(in the rows, 128 means zero)
Each named turn below is shown by a few rows before and after it. Which turns, in which order, take the first row of each later pair to the second? The first pair is answered.
Vom (before => after):
[109 157 110 107 143 147 115 104 124 122 132] => [107 164 116 120 147 141 126 118 136 107 144]
[ 79  97 147 126 171 109 135 103 139 100 139] => [ 96  94 150 126 166  96 136 115 152  97 144]
[154 104 124 118 119 111 134 122 137 144 111] => [136 108 124 115 123 129 127 108 122 153 100]
maza (before => after):
[102 124 127 136 155 135 112 146 118 133 139] => [137 114 121 109 137 132 104 130 118 158 125]
[126 161 124 127 123 160 130 149 125 145 123] => [143 151 125 121 109 153 126 151 135 149 121]
[ 74 117 112 108 167 156 131  55  56 125  86] => [215  72 113  90 102  63 130 107 151 122 130]
[134 167 123 129 127 173 101 127 143 158 116] => [157 161 127 137 122 149 105 149 170 147 135]
dos (before => after):
[107 115 126 124 138 123 143 133 115 125 133] => [116 115 126 114 129 136 138 126 110 137 124]
[160  71 128  93 109 113 122  87 141 146  91] => [125  61 139 128 138  80 137 109 157  88 130]
[107 153 102 121 135 128 123  98  86  95 128] => [148 146 100  96 114 125 113  93  92 122 110]
Then:
(2 to 4 turns a pair)
[109  88 134 147 150  90 147 162 167  72 168] => [131 131 112  90 108 185 124 113  99 185  82]
dos, dos
[184 161 126 145 104 101 124 195 128 147 130] => [104 169 119 131 139 157 116 138  63 162  84]
dos, maza
[ 95  82 140 147 168  73 132 137 158  75 169] => [146  77 139 129 137  57 126 147 180  92 165]
maza, dos, maza
[ 91 138 142 174 134 115 150 145 126  86 159] => [164  88 133 104  91 100 122  94 128 142 111]
maza, dos
[ 85 150 125 169 155 151 133 117 111 110 119] => [174 140 120 156 104 110 130 154 164 132 134]
dos, maza
[165  84 144 108 130 143 116 117 156 144 117] => [104  90 151 131 164 158 119 104 132 115 120]
dos, maza
[123 147 115 111  99 171 111 116  69 171  95] => [135  99 136 155 122  73 128 159 142  75 171]
dos, dos
[ 92 129 130 152 145 123 142 132 127 107 143] => [129  96 123 109 120 118 129  93 122 142 108]
maza, dos, Vom
[ 68 129 141 137 147 110 103  72 109  85 140] => [173 119 138 120  90  73  94 113 167 109 154]
dos, maza
[158 142 101  79  92 153 102 137 145 175 110] => [ 59 124 111  95 155 160 110  92 105 132 105]
Vom, dos, dos, maza
[108 143 126 134 155 176 117  92  94 148  99] => [183 146 137 159 119 125 127 164 165 127 147]
Vom, dos, maza
[119 142 120 115 113 172 110 146  98 170 107] => [128 110 135 146 133 103 119 184 147 105 158]
dos, dos
